In the rows, zero is written as 128.
A: rows in several groups, each row roughly a mix of its group's directions (some rows in no group):
A (96 x 12):
[[ 99 129 193 113 127 140 141 162 182 115 148 102]
 [153 112 139 139 190 130 157  67 142 139 152 109]
 [ 96 116 110 135 161 113 148 135 118 134 150  45]
 [ 93  91 129 119 156  94 142 105 140 193  94 133]
 [135  87  68 107 110 131 150  91 113 164 166 122]
 [163 165 131 118  95 168  94 143  94  87 103 154]
 [192 125  61 123 145  94 135 147 141 121 121 114]
 [ 89 126 191 109 135 150 118  91 142 162 160 155]
 [148 168 128 171 127 123  82 168  79 101 123 115]
 [ 99 119 110 129 153  93 167 158 123 126 150  58]
 [149 174 176 122 115 138 139 153 124  77 150  83]
 [116  78 153  89 146 108 144  74 120 162  99 142]
 [194 108  67 122 132 107 131 114 118  99 134 100]
 [172  84  83 103 137 110 120 124 114  98 147  79]
 [144 160 127 168 145 104 114 103 168 181 125 173]
 [124 129  87 155 145 122 103  86 104 192 114 159]
 [144 123 164 153 171 144 133  68 126 140 148  79]
 [144 112 146 148 184 141 140  63 139 147 147  94]
 [126 124 100 150 131 154 133 113  76 200 113 153]
 [137 102 166 121 150 111 139  71 155 174 147 164]
 [161 123 146  99 131  94 174 127  85  84 106  95]
 [120 158 112 174 115 142  75 192 122 114 134 122]
 [151 143 188 121 151  97 140 123 133  62 143 110]
 [151 152 150 119  78 154  88 133 114 116 104 188]
 [137 160 104 175 130 106 101 190 103  98 119 108]
 [139 119 143 158 184 136 149  84 136 135 145  68]
 [182 108  54 120 121 103 127 127 144 126 153 106]
 [111 172 151 173 134 119  79 180 124 133 127  98]
 [167 123 165 100 122 129 138 116 112  48 143 130]
 [ 91 121  92 135 131 128 126 113 144 214 110 131]
 [169 164 115 154 121 174 115 128 103  66 111 126]
 [163 159 155 134 131 116 145 150 120  50 149 106]
 [181 136  68 114 170  98 124 147 160 138 124 130]
 [139 114 119 138 159 143 126  43 115 126 168 142]
 [172 158 103  98 117 147 124 148 104  82 114 181]
 [ 86 138 197 133  98 142 144 114 137 163 144 163]
 [129  99  90  85 127 107 189  86 149 143 116 124]
 [ 61 105 181 122 113 158 122 114 105 103 150 118]
 [200 112 124 102 170 114 128  92 104 104 119 109]
 [ 97 131  73 139  98 162 102 147 143 187 123 129]
 [108 143 109 120  71 130 103 192 124 114  97 156]
 [150 196 129 158 116 129 114 163 107  98 142  86]
 [142  84 150  91 148 107 173  85 146  93 132 154]
 [101 170 127 153 112 122 147 156 173 168 128 181]
 [158 131 147 160 177 151 142  76 123 116 143  79]
 [103 132  94 139 115 116 142 207 148 115  97 101]
 [ 75 161 181 159 110 158 129 129 110 133  95 154]
 [ 99 103  96 145 169  97 169 114 136 131 164  81]
 [116 110 168 126 130 153 110 115  66  94  93  90]
 [124 125 150 123 135 152  93  58  86 143 162 106]
 [203 118 102 100 159 108 122  88 141 144 147 128]
 [ 74 131 205 123 128 159 119 106 115 140 130 143]
 [106 137  93 160 136 124  95 123 105 204 104 135]
 [106 125 107 128 104 121 124 201 167 141  81 139]
 [182 133 155 112 177 121 123 114  91 114  77 115]
 [135  94 165  99 148 137 150  60 135 137 141 167]
 [107  93 130 156 161 111 150 117 192 175 119 118]
 [188 135  83 130 130 130  87  97 133 177 113 121]
 [168 134 142 103 153 143 125  61  93 118 162 151]
 [ 92 129 113 136 117 121 127 199 140 134 100  71]
 [122 148  94 139 134 164 108 146  90  93 122  62]
 [159 131 148 109 132 139 116  59  97 121 161 174]
 [ 52 136 179 129 118 146 125 152 144 154 136 149]
 [ 84 118  92 122  93 149  94 167 157 171 112 111]
 [103 115  90 145 165 105 169 150 139 119 142  66]
 [ 57 149 169 151 118 172 108 112 118 128 119 149]
 [145 110 155 131 144 109 148  59 139 143 163 175]
 [118 183 127 174 139 102  83 154 113 153 117  93]
 [160 102 108 100 133 129 161  67 137  93 147 168]
 [113  91 108 144 165  94 169  98 174 153 150 148]
 [126  93  85 122 118 141  73  91 116 151 115 177]
 [ 95 149 109 137 129 108 168 167 181 118 158 169]
 [152 144 157 128  91 167  80 104 119 127 107 182]
 [136 122 175  83 113 118 131 134 156  62 136  97]
 [140 147 137 137 103 147 116 192 127  62 143 109]
 [139 139 117 131 100 119 140 107 177 183 174 168]
 [105  97 159 133 167 115 117  83 131 184 116 164]
 [115 102 103 116  87 111 143 135 171 152 197 131]
 [163 179 103 142 162 117 131 125 163 155 104 178]
 [116 137 130 126 113 133 139  88 174 155 189 175]
 [102 155 143 137 111 118 154 145 179 173 152 180]
 [139 140  79 164 135 146 110  98  91 178 129 167]
 [ 99 122 101 139 100 106 176 166 157  89 169 140]
 [ 91  91  76 131 134 106 107 122 152 180 100 148]
 [169 154 157 141 146 103 148 139 100  57 139 115]
 [155  92 115 117 125 117 128 149  83  87 104  67]
 [138 113 132 133 148 137 122  42 116 134 167 158]
 [163 104 130 122 135 142 110  85  72  87 110  88]
 [165 156 167 115 100 173  81 128 113 127  92 153]
 [155 170 132 136  97 154 127 175 104  76 145  96]
 [ 94 111 104 133 143 120 125  99 139 212 108 142]
 [119 121 177 114 122 115 182 103 143 107 179 162]
 [122 113 110 161 142 144  85 109  89 180 115 176]
 [178  93 101 110 133 100 139 148  99  91 116  77]
 [126 151 123 151 117 100 193 170 135  80 119 152]
 [110 137 131  96  69 112 107 181 121 133 109 174]]

one row of each group, then the others: which group is each in?
[100 126 104 149 110 126 127 199 166 133  83 110] -> Q
[157 117 127 124 150 126 119  49 123 118 147 179] -> B
[183 139  77 128 163 129 116  74 135 106 137 143] -> D

[ 93 109 124 130 159  94 158 129 126 148 159  57] -> Q
[105 103 105  87 110 148 178 110 182 159 137 126] -> B
[149 127  92 142 139 131 110 152  86  91  73  86] -> D
[ 84 125 108 114  82 106 116 197 138 140 105 137] -> Q
[111 141  92 138 133 101 174 170 169  91 154 155] -> D
[ 93 102 106 125 152  95 142  99 156 194 105 134] -> B
[161 124 157 123 138 155  91  64  87 143 104 115] -> D
[168 179 142 152 129 144 141 133 124  69 173 126] -> B
[101 100  72 122 105 154 113 123 133 191 110 148] -> B
